The rows below come in pairs that one turn or mirror swaps. Which row does each named row swap with?
The rows were stretched afterwards, more along some directions than others.
Q549: .11, -.05, .02, .16, -.05, .03, .09, -.19, -.10, -.09, -.13, .17, -.08, -.02, -.08, -.23, -.15, -.22, .07, .02
Q193: .19, -.03, .07, -.02, -.08, -.06, .15, .03, -.15, -.06, .01, .26, .01, -.01, -.07, -.12, -.13, -.09, .11, -.08
Q77: .03, -.05, .10, -.09, .02, .05, .11, -.04, .14, -.03, .02, .12, -.10, .05, .31, .03, .03, .01, .01, .04
Q945: .18, -.08, -.11, .02, .00, -.07, .11, -.15, -.19, .05, -.06, .05, .04, -.08, -.19, -.10, .03, .04, .16, -.05
Q589: .13, -.07, .01, .14, .02, -.03, .10, -.06, -.16, -.05, -.08, .19, -.08, -.05, -.18, -.19, -.12, -.07, .09, -.06
Q454: .20, -.07, -.10, .06, -.01, -.04, .10, -.20, -.27, .04, -.11, -.05, .00, .01, -.16, -.07, .02, .02, .24, .02
Q810: .04, -.23, .17, .04, -.03, .05, .11, -.11, -.03, -.02, .05, .13, -.23, .02, .30, .02, .18, -.09, .23, .20
Q103: .23, .02, -.08, .06, .00, -.10, .24, -.09, -.22, -.04, -.14, .14, -.14, -.08, -.18, -.25, -.16, -.30, .13, .06
Q624: .13, .03, -.07, -.14, -.17, -.21, .33, .03, -.22, .14, -.11, -.06, -.23, .18, .00, .11, -.13, -.17, .29, .03
Q152: .17, .03, -.12, -.10, -.13, -.24, .33, .00, -.25, .10, -.14, -.02, -.18, .16, -.04, .05, -.13, -.15, .29, -.07
Q400: .19, -.02, -.12, .05, .03, -.14, .05, .06, -.30, -.07, -.13, .00, -.19, -.07, -.37, -.08, -.07, -.28, .13, -.03
Q743: .15, .07, -.07, .11, -.02, -.08, .09, -.19, -.32, -.08, -.43, .11, -.10, -.15, -.20, -.26, -.12, -.14, .12, -.08
Q742: -.13, -.19, .03, .01, -.21, .06, .14, -.05, .14, -.05, -.11, .21, -.14, -.08, .37, .01, .11, -.03, .19, .14
Q399: .16, .03, -.08, -.10, -.14, -.24, .42, .01, -.27, .16, -.12, -.05, -.13, .14, -.03, .00, -.15, -.17, .34, .01
Q832: .26, -.04, -.06, -.02, .04, -.07, .14, -.13, -.19, .10, -.07, -.01, .00, .03, -.10, -.07, -.01, .04, .15, -.07
Q606: -.03, -.20, .12, -.01, -.08, .09, .01, -.12, .07, -.05, -.07, .17, -.18, .02, .40, -.03, .10, -.02, .20, .11
Q843: .10, -.06, -.02, .06, -.03, -.08, .10, .04, -.07, -.04, -.08, .21, -.11, -.09, -.16, -.18, -.14, -.17, .06, -.13
Q508: .13, .00, .03, .11, -.02, -.05, .16, -.02, -.07, .00, -.13, .18, -.02, -.13, -.03, -.21, -.21, -.20, .16, -.05
Q741: .12, -.02, -.08, .01, -.08, -.12, .03, .02, -.15, -.10, -.05, .10, -.19, -.13, -.22, -.16, -.04, -.27, .19, .02
Q626: .25, -.06, -.04, -.01, .07, -.06, .15, -.16, -.20, .14, -.04, -.03, -.06, .04, -.04, -.12, -.04, .05, .24, .02
Q783: .24, -.01, -.10, .04, .02, -.06, .12, -.20, -.28, .07, -.23, .01, .01, .00, -.12, -.15, -.03, .02, .22, -.06
Q858: -.05, -.20, -.03, .03, -.13, .01, .06, -.05, .03, -.02, .03, .07, -.20, -.04, .29, -.09, .16, -.12, .24, .20
Q610: -.05, -.17, -.04, -.05, -.18, .01, .00, -.07, .04, -.06, -.17, .14, -.32, -.07, .33, -.02, .10, -.19, .16, .16
Q574: .21, -.02, -.03, -.01, -.06, -.03, .09, -.25, -.24, .07, -.21, .00, -.01, .03, -.04, -.08, -.01, .02, .22, -.01
Q896: .10, .05, -.11, -.13, -.22, -.21, .32, .00, -.21, .12, -.19, .01, -.20, .13, .02, .02, -.09, -.21, .37, -.02
Q547: .13, .03, -.12, -.16, -.16, -.20, .34, .04, -.19, .11, -.13, .04, -.14, .13, -.04, .05, -.07, -.20, .29, -.07
Q728: .04, .04, -.11, -.02, .00, -.09, .11, .11, .08, -.01, .01, .20, -.03, -.03, -.14, -.11, -.20, -.14, -.05, -.17
Q365: .12, .02, -.05, -.11, -.15, -.22, .42, .01, -.23, .11, -.08, .01, -.11, .13, .02, .07, -.05, -.21, .32, .00
Q538: .15, -.12, .02, .08, .00, -.05, .24, .06, -.13, -.06, -.07, .23, .07, -.06, -.12, -.10, -.17, -.23, .06, -.07
Q767: -.03, -.16, .16, -.01, -.11, .04, .07, -.11, .02, .01, -.03, .13, -.21, .11, .39, .02, .01, .00, .26, .19
Q389: .15, .02, -.03, .08, .06, -.09, .18, .04, -.06, -.01, .08, .14, .02, -.09, -.20, -.23, -.12, -.16, .07, -.08
Q426: .05, -.11, -.06, .06, -.07, -.10, .09, .03, -.12, -.04, -.10, .31, -.10, -.17, -.21, -.18, -.02, -.20, .16, -.07
Q586: .02, -.16, .11, -.08, -.09, .09, .01, -.08, .08, -.10, -.04, .18, -.26, .11, .41, .15, .12, -.07, .09, .10
Q362: -.13, -.16, -.01, -.07, -.13, .00, .08, .02, .20, -.03, .15, .13, -.14, .00, .29, .04, .12, -.01, .17, .16
Q447: .24, -.04, -.06, .02, -.01, -.06, .08, -.19, -.21, .10, -.14, -.02, -.04, -.01, -.06, -.13, -.01, .06, .23, -.04
Q765: -.01, -.15, .01, .03, -.19, -.03, .03, -.13, -.01, -.10, .04, -.01, -.11, .08, .24, .23, .11, -.08, .14, .31
Q215: -.01, -.18, -.04, -.05, -.06, .01, .08, -.02, -.08, .04, -.12, .03, -.30, .01, .21, -.07, .09, -.17, .25, .18
Q397: .01, -.21, .13, -.05, -.14, .08, .14, -.04, .03, -.03, .13, .19, -.15, .14, .47, .02, .07, -.01, .24, .16
Q467: -.07, -.19, .01, -.03, -.15, -.02, -.02, -.10, .03, -.04, .07, .06, -.31, .00, .24, .00, .18, -.04, .34, .26
Q597: .01, -.17, .08, .01, -.09, -.03, .01, -.14, .11, -.08, -.01, .09, -.13, .08, .34, .07, -.01, .05, .10, .15
Q916: .13, -.02, -.05, .16, -.04, -.13, .13, -.06, -.20, .01, -.03, .12, -.06, -.11, -.24, -.27, -.04, -.18, .20, .00
Q601: .26, -.06, -.09, -.06, .04, -.06, .08, -.12, -.20, .06, -.06, .01, -.11, .02, -.11, -.09, .00, .04, .17, -.08
Q246: -.08, -.09, -.02, -.01, -.17, -.03, -.03, -.12, -.05, -.01, -.13, -.08, -.37, .09, .27, .11, -.05, -.11, .26, .22
Q669: .15, .05, -.05, -.15, -.19, -.20, .34, .02, -.24, .13, -.16, .04, -.11, .17, .04, .06, -.08, -.20, .30, -.05
Q794: .11, .03, -.10, -.08, -.19, -.21, .35, .02, -.27, .08, -.13, .02, -.10, .12, -.14, .09, -.03, -.19, .29, -.01
Q121: .02, -.27, .13, .00, -.06, .11, .22, -.03, .03, -.06, .01, .17, -.08, .03, .33, .04, .04, -.11, .12, .16
Q881: .17, .00, -.06, .04, -.06, -.08, .00, -.07, -.20, -.15, -.26, .14, -.20, -.15, -.15, -.12, -.05, -.33, .11, -.03
Q483: .18, .02, .00, -.05, -.02, -.09, .12, .04, -.07, -.01, -.19, .33, -.07, -.08, -.07, -.18, -.20, -.17, -.02, -.20

Q589 is swapped with Q767
Q483 is swapped with Q586
Q741 is swapped with Q858
Q881 is swapped with Q610
Q728 is swapped with Q77
Q624 is swapped with Q783
Q454 is swapped with Q399
Q832 is swapped with Q547

